In each game, the first row plays the second. By how much does the first row win? 20 means about a draw, 40 a big win and 0 a big loss. Wins can go round in a circle. Each row has two weighted sums of its numbers, A and B, taken from their middle values. A row wins by its A times the other's B, less its B times the other's A.
[-26 -52 -68 -68 -69 -61  30 -40  -5  40 -46 -39  -1 -35 -40 -32]
[ 64  46 -65 -56 -53 -53 -40 -56 -67 -44 -50  60   0 -22 -27 -45] 38
[ 36  40  49  57  39   4 -34 -34 -44 -41 -48  -5 -46 -28  32  57]
[-39 -44 -42  53 -29 -65 -61  25  64  -3 -47  61 -49 -43 -32   6] 17
[-20   4   8 -10 -12 -13  12 -21   0 -23  19   6  -4  17   5 -20]
[-69 -49  52  -7  46  33 -42  27  45  40  25 -68 -69 -37 -49 -21] 18
[ 63  60  57  60  46  23 -43 -25  38  28  42  43 -51 -41 -37  26]
[ 40  23 -37 -19  29  43  39  26 -34 -39 -26  17  31 -36 -16 -13] 19
[-33 -60 -32 -31  33  41  29  15 -29  33  58  62  65  62  30  23]
[-47 -61 -56  59 -28 -69 -58  48  22  58 -43 -41 -31 -65 -60  -5] 16
[ -6   2  24  26 -17 -16  25 -21  25 -11 -17  19  29  11   5   5]
[ 50 -55 -36  68  15 -39 -64  54  65  67  65  69 -36 -68 -23 -27] 4
[ -7 -23  11 -31  58  60  53  43 -18 -62 -56  32  43  39 -36 -19]
[-58 -66 -61 -27  24  28 -27 -28 -54 -31  61  65  57  59  45   3] 30
[ 39  35  30 -29 -51 -58 -55 -48 -55  55  66 -30   1 -49 -31  28]
[-29   8 -24   3 -36  -8 -24 -24 -37 -21  -4  17 -38 -39 -15  13] 20
[ 40  61  64  63  69 -63   8 -53 -54  68  64 -32 -11 -49  33  64]
[ 32  43 -49  47  39  11  13  63  69  55 -64  69  67   5   3 -14] 16
[ 40  48 -48 -32 -19  -3 -18 -57 -62 -53 -63 -58 -61 -66 -63 -61]
[ 10 -10  -8  -4   3 -22  24  23  17 -14  13 -17  18 -11 -18  10] 21
[ 30 -50  28  31  40  34  44   5 -63 -57 -53 -43 -30 -33 -43 -37]
[-25 -28  35 -13  19  -9  15  16  21  20  26 -25  27  23  23 -30] 20
[-62 -47 -65 -44  43  52  69  21 -69 -15 -45 -66 -62 -26 -30 -57]
[ 58 -54 -67 -41 -56 -11 -42  21 -69 -60  52  12 -29  63 -64  52] 28
[ 67  60  61  66  59  28  52   7 -41 -32  36  65  62  57 -36 -63]
[ 13  23  15 -22   0  -4  18 -12  13  -3   5  -8   6 -16  23  22] 20
[ 28   0  -9 -38 -46 -37  -8  53  53  32  41  50  59  48 -31 -40]
[ 16  17 -11  13  28   6 -22  25 -30  -4  27  23 -17  -1  -1  -4] 25
[ 52 -11  21  56 -46  19  34  54  58  59  60  59  12  45 -57 -47]
[ -4 -19   0   7   5  16 -12  26  -4   7  10  20  -4  13  20 -27] 11
[-18 -28  20   4   2  20 -16  -3  20  11  15 -20  29  23  12 -17]
[ -8  -5  12  -3   9   5  -5  53  11  18   8 -12   5   8  12  -6] 19
[  4 -29  -5   9   1  20 -13  -7   4 -20   0   8  -6  -7   7 -19]
[-38  17  35  34  52  22 -48 -46   2  24  53  59   8 -35 -51 -29] 20
[  7  29 -26 -21  -2  -7   8   4 -25 -12   1  19  -5 -28 -26   3]
[-28 -23  12 -38 -27  23  26 -46 -61 -66 -65 -64 -35  41  44   0] 20
[-26 -14  30 -16 -27   2 -15  24  23  33 -17 -36  19  10  21   4]
[ 45  38  30  49  23 -27  44  33  54  62  37 -10 -45 -20  57  65] 18
[ -5  31  -7  19   7 -20  11 -11 -26 -18  17  14  -9  19  10  11]
[ 23  36 -17  13   8  16 -23 -32 -41   6 -15  35  -8  -7 -23  16] 23
[ 22   2 -24   1 -13 -11 -17  -1 -28  22 -16   9 -13 -16  -4  27]
[ 11  24  68 -40 -11  47 -61 -61  62  64  64  44 -36 -57  15  16] 32
[ 36  -2 -39 -25 -43 -39 -44 -36 -16   4  21  32  22 -29 -33 -23]
[-55  61 -62 -61  41  62  63  28 -56  44 -20 -45 -54 -30 -45 -44] 18
[  8  22 -10   7 -30  25   9   5   7  -2 -31  35 -19  -4  11  -8]
[-22 -43  56  28 -31 -11  41 -67 -63  58  33 -37 -51 -38  67  53] 21
[-38 -26 -29   6  31  46  54  40  23   9  40  28  35  32  46  47]
[-24  -7  -9 -14   7  17 -19  17  -5  29  -1  -4   2  12   3 -30] 19
[-29 -43 -45 -24  40  40  44  40  24  33  13   6 -44 -55 -51 -36]
[-56  64  66 -63 -67 -68 -66 -69  36  61  29 -15 -48 -57  67 -54] 20
[-60 -68 -53  69  54 -60  17  53  46 -64 -68 -55 -40 -69  31 -26]
[ 19 -15  -3  -8  17   9  11  -1 -14   2  24   4 -12 -21   8 -18] 20
[ 47  52  11  58  49  34  52  50  55  44  34  26 -53 -33  54  58]
[ 57  54  18 -42 -41   5  16 -46 -49  26  39  60  47  52  50  45] 14
[ 68  50 -33 -45 -15 -38 -31 -27 -44 -27  21  53  61  49  22 -15]
[ -9   8   6 -26  -4  16 -23   4 -12  11   3 -22  -8  -5  -3  15] 22
[ 44  13  28 -53 -53 -67 -69 -54  48 -51  32 -28  53 -50 -63  34]
[-41 -27 -16  14  26  36  19 -38 -40 -41 -36 -54 -52 -44   5  27] 13
[-59 -38  48  33  47 -32 -65 -53 -53 -54 -52   5 -45 -52 -52 -35]
[-23 -26  24 -16  16  -8  18  64  68  63  67  35 -58  64  68  69] 29
[  7 -10  -1  18   6  -4  18 -25  -3   7  22  29   8 -31   9  -7]
[-40 -66 -66 -33  20  62  67   1 -37 -31 -68  47  36 -13  18 -17] 25
[-14 -25  29  16  16  11 -16 -16  31  12  29  -9  19  23  34 -17]
[ 63   3  54  66 -58  67  66  39   5 -63 -39 -21  -6  65  64 -31] 22
[ 11 -46 -57 -19 -39  61  48  65  35 -56 -66  50  47  42  63 -46]
[ 25  11  -4  -8 -22  21   0  -7 -30  -4   0  36 -23 -26  16  -1] 16
[-57 -58 -45  40  16 -48 -44 -48 -32  -4  46  45 -40 -30 -38 -29]
[-58  19  50  43 -67 -66 -40 -63 -52  67 -12 -29 -68  33  59 -48] 15
[ 49  41 -42 -69 -67  22 -37 -68 -61 -46  66  39 -54  24 -38 -64]
[ 41 -56   9  36  45 -28  64  59  -7 -57 -64 -18  60  36  63  19] 10
[ 40 -19 -58 -48 -16  68 -55  58  65  41  59  63 -11 -39 -65  35]
[-15  25  31  -2  15 -19  17  -8   2 -17  20 -23  29  14  14 -12] 27
[-63 -63 -41  41 -28 -50 -54 -56 -62 -45 -34 -24  16 -10  49  25]
[ 39  32  24  36  63 -41 -41  -9  60  62  63  61  40 -67 -33  37] 15
[ 18  53  27 -48 -45 -61 -40 -23 -68  35 -25   1 -60  -3  41 -65]
[ 10  -9 -38  33 -40 -44 -21 -46 -45 -24 -28 -59 -56 -56 -53 -58] 29
[-63 -56 -52 -46 -30 -40 -60 -66 -52 -48 -30  38 -36  40  21  40]
[ 19 -11 -23  16 -26  15  -7 -11 -10  16 -17   2 -23  13   2   8] 29
[ 49  41   7  25  11 -17 -21  13  43  48  58  52  44 -34 -26  24]
[-49 -43  33  57  53  41  36  54  63  32 -28 -43 -23 -36  -5  -9] 22
[ 43  60  60  43 -36 -45 -51 -41  17  41  35  24 -10   1  32 -27]
[-43 -19  37  32  34 -22   0  42  52  54  38   0 -37 -32 -34 -21] 21
[-12  27 -32  23  -9  10   8  -5 -43  -7  -9  16 -17  11 -29  17]
[-11 -22  20 -22   3  21  23 -29  36  12  22 -31  17   7  16   5] 21
[-68 -64 -53  20  -1 -55 -66 -64 -58 -48 -34  24  32 -28  56  30]
[-54 -33   2  56  48  31  14  35  30 -22 -23   9 -32 -42  47  60] 16
[-37 -39 -68 -61 -59 -36  46  32 -39 -57 -57  36  46  54  62  58]
[  6 -37 -34 -50 -48 -58 -43 -25  35  -5 -19  13  45  36 -36 -49] 5
[-10 -20 -18  -3  15   4   4   2  -2  -4   9  11  23   3 -24 -15]
[ 54  62  19  27  69  17  62  68   6 -68 -69 -52  68  60  23  65] 21
[ 38  45  29  32 -15 -43 -39  -8  29  45  48  51  30  -5  20  38]
[ 54  58  40  41 -22 -33  -3  -9 -30 -44 -40  39  44  34  25  -6] 21
[ 38  36 -31 -51 -49  10   7 -33 -15  27  57  39  36 -31 -36 -38]
[  3 -24   2   3  -3  11 -15  12  -3  19  17  14  -2 -14  25 -16] 16
[ 28  36 -32  31 -23 -40 -50 -17  32  54  66  66  56  45  64  63]
[-39 -35  -1 -34 -29 -36 -41 -60 -48 -24 -16 -28 -44 -27  37  49] 15
[-53 -57 -45 -59 -68 -64 -57 -32  33  47  46  15 -16  33   7  43]
[ 59  65  56  62  55  42  41 -26 -15 -26 -23  56  60  46 -46 -57] 18
[-10  30 -13 -13  -5   1  -6  32 -13  -2 -22  10   2  15   4  19]
[-45 -58 -40 -28  40  47  41  24  37  45  43   0 -31   2  22  39] 26
[-27  34  42  48  57  50  37 -15  16  37   3 -44 -42  -9  42  50]
[ 58  55  67  56  60  31 -30  40  15  27  53 -21  15 -15  -8 -48] 16
[-49 -62 -68 -47  45  49  65  11 -55 -58 -43  38 -56  19  16 -33]
[ 12  14  -9 -17  23   7   3  -3  21  -5  -3  -7  15 -18  13  27] 22
[ 35  37  32 -44 -40 -33 -26  19  63  61  41  34 -15  43  57  68]
[ 50 -22 -51 -37 -33  38  38  50  68 -25  52  63  58 -25 -12 -40] 28
[ -5  10 -15 -24  16 -19 -14   4  24   2   6 -15   4  -8 -21  26]
[-18 -37 -33 -39  35  34  39  18 -34 -40 -49 -48 -25 -19 -35 -37] 21
[ 47  21 -33  34  49  62  61  48  15 -38   1  33  28 -33   0   7]
[ 24 -48 -50 -64 -66 -64 -31  45  43 -11 -18 -39 -27  54  45  43] 16
[ 61  67  68  59  62  50  53  53  62  56  39 -48 -63 -49   4  47]
[-29 -26  38 -15  21   9   2  16  29  30  12 -32  34  22  19 -12] 28
[ 61  63  67  50  66  52   7  37 -24 -33  45  67  65  56 -41 -65]
[  0  -3  11   4 -10 -21 -21  -6   9 -25  -6   5 -14 -18  21   4] 21
[ 60   9 -29  37  51 -60 -20  62 -48 -66 -33 -25  65  40  19   2]
[-65 -39  59  49  54  33 -64 -66 -60 -56 -51 -60 -50 -59 -66 -55] 23
[ 62  67  65  67  60  64  63  38  45  34  12  13  63  55 -44 -60]
[ 39 -52  37  61  65 -31 -60  43  13  36  51  57 -33 -42  58  66] 7
[ 41 -27 -47 -51 -35  -5  28  37  39 -15  12   4  36 -35 -61 -67]
[-36  29 -46  19  15  38  60  54  38  10  30  54  45  57  61  28] 20
[-65  56 -69 -67  42  67  69 -67 -68 -59 -33 -67 -41 -32 -46 -58]
[-48 -38 -44 -42 -54 -37 -19  13 -16 -29 -21  -1 -19 -35 -43 -42] 16
[-22 -32  14 -20 -12  11  21  23  15  31  28 -26  12   3  28 -28]
[ 20  11 -15   6  -3 -15   1 -15  47  68  60  67  69  58  65  67] 20
[-15  41  10  58  38  39  58   1 -25 -40 -51 -49  52  62  59  64]
[-58 -61  25  58  13 -48 -45 -17  68  66 -61  56  10 -63 -42  54] 13
[ 48  19 -43  -5  13  35   5  46  47  48  56  49  39 -49 -48 -39]
[-44 -60 -56  13  43  35  -8 -45 -42 -49 -40 -10 -49 -44  32  62] 14
[ 60  47 -64 -58 -65 -53 -53 -54 -63 -35 -63  63  64 -20 -44 -48]
[-57  15 -56 -67 -27  68  47 -50 -68 -62 -49 -66 -33  62 -66 -31] 24
[-27   3 -29  16  -7 -13 -27  31  30  29 -25 -17  -4  16 -23  10]
[-51 -53 -50 -56 -60 -48  27  45  39 -22  -8  33  40  21 -56 -61] 11
[-52  30  69 -55 -57  37 -67  27 -24  65  68 -53 -69 -47   1 -56]
[-21 -69 -60  21  60  66  20  69 -40 -69 -67  11 -59 -53 -49 -47] 14
[-14 -18  22  23  18  12 -26   9  18   3 -27 -11  19  28   5  18]
[  5  -1  -6 -14  13 -27  -3   1  -6 -21  -1  13  13 -17 -15 -17] 21
[ 65 -64 -21 -35 -41   3  25  60  65 -59 -45  54  60 -47 -62 -64]
[-62  18  45 -43  47  57  52  35 -39  69  62 -58 -43  29 -16  46] 32
[-20  10  19  15   0   6 -10  25 -10  22  18   7  -7  24  -9  -4]
[ 30 -16 -44  50  62  32  25 -54 -67 -67 -64 -49 -62 -60 -52 -58] 28
[  1  34  33  44  53  48  23 -52 -50 -29 -34 -53 -57 -40  44  55]
[-13 -14 -10  -1  20   9 -28  -4 -12  26  -9   2  18 -17 -19  -1] 18
[ 29 -14 -17 -26  -6 -28  12  31  20   9 -20  28  38  31  -7 -32]
[-19 -55 -65 -62 -63 -43 -51 -51 -43 -65 -50 -52 -58 -43 -56 -41] 21
[ 38 -30  23 -57 -62 -54 -11 -51  11  48 -54  53  64 -20  28 -62]
[ 21 -12 -22  20  33  37  34  34 -38 -53 -56 -27 -20  -7 -31  -7] 25
[ 65  46  36  54   5 -45 -53  62  42 -55 -45  26  68  52 -53  32]
[  9  11 -12   2  14 -29  -7 -12  -3 -28   7 -18  -7  16  14 -15] 24
[-30 -68  49  34 -64 -39 -68  22  19  -6 -66  15 -61 -59 -53 -35]
[-54 -44  12 -12  41  54 -13 -36 -51 -37  -1   4  41 -34 -35 -43] 17
[ 18  14 -19  30 -32  -9  -5 -12 -17 -23 -29  33 -30  -6  -1  16]
[ 29  -5   3  26 -20 -23  13 -15   8 -32 -13  31  -1   0   9  -3] 20
[ 65  54  69  61  65  65  67  66  49  27 -22 -46 -31  38 -29 -44]
[-34 -61 -63 -62 -63 -51 -37 -38 -55 -36 -29 -19  46 -19  36  43] 22
[-68 -66 -67 -46   6  35 -58 -65 -53 -51  48  62  56  53  39  40]
[ 53  64  59  48  31  30  38 -19  51  54   2 -50 -55 -54 -42  46] 29
[-33 -32  38  31  33 -43 -48 -37 -23 -32 -49 -54 -42 -37 -20  33]
[-69 -66 -61  25 -10 -55 -63 -68 -46  30 -29  42  57  30  35  50] 25
[-12 -21   4  -4 -11  14  20 -13  26  19  -1 -10  -8  12   3 -22]
[-62 -44  45  45  46  45  43  38  41  37  30 -60 -49 -43  19  34] 20
[ 50  43  39  24   4 -30 -33 -26   8  25  21  21  20  32 -27 -27]
[-62 -45 -40 -47  41  44  49  18 -62 -11 -62 -32 -60 -48  52 -52] 16
[ 34 -57 -66 -68 -66 -53 -57  34  29 -49 -25 -45 -47 -50 -54 -46]
[-52 -40 -37  29   4  31  35  32  20  20 -26   7 -28 -23  15  37] 21
[ 17  26  47  44  48 -42 -55 -55 -43 -43 -35 -51 -57 -48 -24  57]
[ -7   0  17  -6   4 -20  15  30   6  11  -9 -13  28  17 -13  14] 14
[ 51  52  51  51  57  37  35 -29 -49  34  57  60  57  32  13 -50]
[ 66  56  44  12  24 -29 -29 -22 -29  28  45  56  48  33  13  44] 14
[-38 -56 -48 -37  42  53  55  49  23 -26  -4  24  33   8  19  36]
[-60 -55 -28  39 -49 -64 -44 -55 -56 -13 -39 -53 -57 -57 -53 -59] 24
[-35 -34 -54 -54 -47  10  43  50  40  38  41  37  50  40 -24 -54]
[  6 -33  -7  -6  19   0  -6 -14 -13 -16  14  -3  24 -19 -16 -23] 18
[ -4 -18  15  36  51  43  60  66  64  41  -6  25  49  60  55  52]
[ 42 -39  39 -44  26  56  67  69 -45 -50  55 -67  68  69  48   7] 19
[-53 -42 -54 -53 -30  46  62  24  -7  -8 -37  51  61  61  52  51]
[ 52   6 -42 -48 -49 -54 -41 -28 -24 -15 -16  46  52  45 -29 -41] 30
[ 37  46  53  28 -51 -46 -46 -13   0 -17 -28 -33  37 -19 -29 -45]
[-23 -51 -49 -26  55  62  61  56  32 -12 -24  44  42  37  36  44] 22
[  3   3 -29  -9   0  13  16 -34   1 -18  -8  28 -18 -24 -15 -19]
[  0  50  61  60  52  69  29 -58 -51  46   2 -61 -40 -38  53  67] 16
[-69  34  43  44  35  13  26 -66  -4  15  43 -69 -66  22  64  59]
[-43 -20  21   7 -15 -40 -34 -22  31  35  17 -19 -35   6  17 -24] 20
[ 35  55  64  63  45  36 -56 -63  37  46  49   3 -54 -57 -69 -56]
[-15  27 -36 -19 -25  17   0  -5 -19   8  -8  31 -26 -17 -27 -10] 8
[ 17  35 -28  17  -2  -1  -1  -8 -19 -12 -12  27 -21   4   0   8]
[ 24  -8 -34 -32  26 -34 -36 -41 -42 -36 -39 -26 -37 -32 -28 -25] 18
[-16   1 -19   9 -25  12   6 -16 -21  -6  -6  25 -18 -10 -21 -11]
[ 30 -35 -52 -65 -62 -45 -47 -16  46   4 -33 -40 -44 -43 -65 -37] 20
[ 57  66  62  46  10 -12  39  34  42  45 -55 -61 -53 -54 -19  38]
[ 21 -45 -66 -67 -65 -51  19  31 -28 -25 -23 -46 -39 -45  39 -47] 22
[ -2  42  33 -40 -57 -52 -35   0   9  35  11 -20 -14 -26 -59 -68]
[  3  -2  13 -18 -13 -26  20 -25  24 -16  -5  12 -15 -11  16 -18] 16
[-49 -35  41  52  50  32  44  55  56  36  -3  -6  24 -12  40  46]
[ 64  65  58  33 -21 -63 -47  56  54  39 -49 -60 -65 -69 -55 -66] 19
[-50 -39 -30 -41  38  37  47  62  59  50  46  48  52  56  65  63]
[  2 -24  16   5   9  13 -18 -20   7  11   7   4  22 -17  26   0] 18
[ -5  25  22 -25  -3   3 -16   9 -12   8   3 -33  27  30   2  -7]
[ 43  45  37  28  35  15  27  36   1 -33 -32  20  50  53  39  28] 18
[ 41 -31 -11 -62 -64 -53 -38  47  60  42 -43 -46  31  50  42  63]
[ 51  58  27  -2 -53 -47 -25  21  49  35 -60 -65 -46 -68 -68 -62] 16
[-50  62 -53  50 -28 -69 -69 -50  56 -33  54 -51 -47 -61 -48 -31]
[-29 -27 -27 -31 -21   3  33 -27 -44 -54 -59 -35  -9  46  36  10] 20
[ 13  19 -12  23  10 -27  -3   5   5 -18   3   9 -13  16  -4  21]
[ 19  15  -4  -8 -16  -8 -11  20 -23  -6 -20  -3  14 -11  -2   1] 18
[-41 -40 -44 -52 -43 -47 -52 -57   2  54  59 -17 -59 -52 -56 -44]
[ 31  -3  -2  12  12   1 -25   8  -8  -7 -27  32  11 -13  17  -4] 18
[ 25 -49 -58 -62 -37  26  -5   6 -57 -57 -44  -6 -25  43  51  40]
[ 44  32 -39 -30  21  49  48  19 -41 -48 -13  36  52  47  43  41] 17
[ 61  69  62  67  65  65  66  65  67  57 -36 -62 -63 -66 -34  61]
[ 44  53  52  21 -61  65  65  57  19  36 -35   8  54  61  53 -61] 24
[ 55  56  61  45  51  58  40  36 -23   6  31  43  46  31 -14 -28]
[-15  66  53 -63  24  48  63  58  53  43  41 -37  62  51  34 -67] 21
[ 37  59  55  29  63  64  62  57  56 -37 -57 -29 -21  37 -32 -42]
[-57  54  59 -60 -18 -16  62  17  50  64  62 -63  56  66 -57 -49] 33
[-48 -28  27 -42  30  24 -36 -44 -20  47  57  64  66  65  51  25]
[-14  -4   7  15 -12 -19  15  10  30  21   9 -19  -4  25   0 -20] 19
[ 29  33  19 -20 -27   7  50  52  44  17   1  37  37  25 -43 -52]
[ -3   6   0   1  27 -13  16 -13 -20 -21  19  10   7  -5  26 -18] 22
[ 17  28  -6 -32  30  57  53  43  -7   7  54  27  55  51  56  50]
[ -9 -58  43  47 -13 -68 -64 -10 -11 -64  18 -52  36  57   1  41] 18
[-56 -65 -43   0  19  36 -54  49  35 -46 -52 -40  26 -61 -39  45]
[-11  -9  13 -10 -19  25  -1  -4  -2   1  -2  18   8 -11 -20  12] 20
[ -9 -24   8  21 -13  18 -23 -14 -10   9 -28  -1  26   1  -4  -1]
[-13 -69 -62  40  67  26 -37  65 -33 -27 -50  53 -61 -65  17  66] 22
[ 48  37  50  24  40  29  34  64  53 -23 -31 -64 -50 -47  35   0]
[ -3   6  -1  37  29  50 -29 -59 -65 -53 -58 -63 -60 -41  49  43] 8
[-25  29  14 -41 -48 -50 -32 -31  -4  38  28  20 -43 -51 -60 -62]
[ 59  50  36 -40 -24  27  19   1  -9  36  45  42  49  52  25 -40] 21
[ 12 -20  48   5  37  46  43  60  64  59  11 -51  20  35  49  62]
[ 36  53 -45 -48 -47  19  31  23  18 -52 -56 -47 -35  15  37 -16] 14
[ 53 -40 -58 -61 -58 -47  14 -68 -65 -60 -38  48 -29 -61  62 -65]
[ 56  52  45  40  25 -33 -33 -26  -8  12  31  45  24  -8 -19  44] 20
[ -1   9  -2 -12   8  -2  17  -3   9   1  23 -23   0  25 -11  25]
[-68  12  -2  62  39 -62  54 -45  66  50 -62 -68 -34 -63 -64 -29] 21
[ 36  31 -33  35  44   6  46  62  52  42  39  57  18  39  61  56]
[-31 -17 -27  25  36  44  32  33  42  53  56  47 -33 -16  10  37] 26
[ 13  16 -13  11  -7  40  65  67  61  62 -41 -50  40  44  67  64]
[ 45  33  25  58  43  59  58  41 -50 -43  36  62  61  49 -30 -55] 19
[-16 -31 -58 -55 -52  55  57 -52 -46  60  31 -45 -34 -67 -61 -52]
[ 43  48  56  47  47 -22 -29  40  50  46  25  23  21  39  -9  -3] 14
[ -3   1 -22  27  12  -5 -14  35 -26  -3  -4  35 -20 -23 -12   2]
[ -7   7  37  27 -17 -36 -28  33  48  40  35  40  33  22  21  25] 15
[-24 -54 -59 -41 -61 -45  45  63  61 -36 -31 -52  22  61  65  64]
[ 27 -15  17  35  46  45  35  46  36   3   9 -17   4 -25 -17  -2] 6
[ 62  58  53  54 -51  28 -68  60  69 -41 -27  68  63  43 -56 -40]
[-36 -32 -27  12 -31  48  55  52  65  64  56 -19 -21  39  60  67] 11
[ 31  21 -25   0 -11  -7  -2 -37  -7 -26 -25  32 -32 -25 -14  17]
[ 55  54  47  63 -11 -26  -4 -50 -31  52  66  54  35  11  26  39] 20
[-66 -61  54 -36 -19  42 -61 -27  66 -48 -53 -62 -62 -56 -45 -32]
[ 14  49  63  52  39 -41 -26  39  58  64  50   6   9  13   6   1] 15
[ 26  -8   4  17 -26   5 -17   7  -3   1 -18   3 -12  26  24  18]
[ 49  39 -56  65  67  24 -59  48 -61 -47 -24 -27   9 -50  30  68] 16
[  5   0   0   5   3 -25  23 -23  10 -10 -11  -2   2  -1  25   1]
[ 13  24 -35  -8  17  22 -16  20  -6  -1 -19  30 -27  -2 -22  15] 21
[ 53 -52 -24  65  35  51  50  57  57  -9 -46  50 -23  20 -40  48]
[ 22   7   7  -1  11 -14   4 -18  22  -8 -13  10  28 -12   7 -10] 24
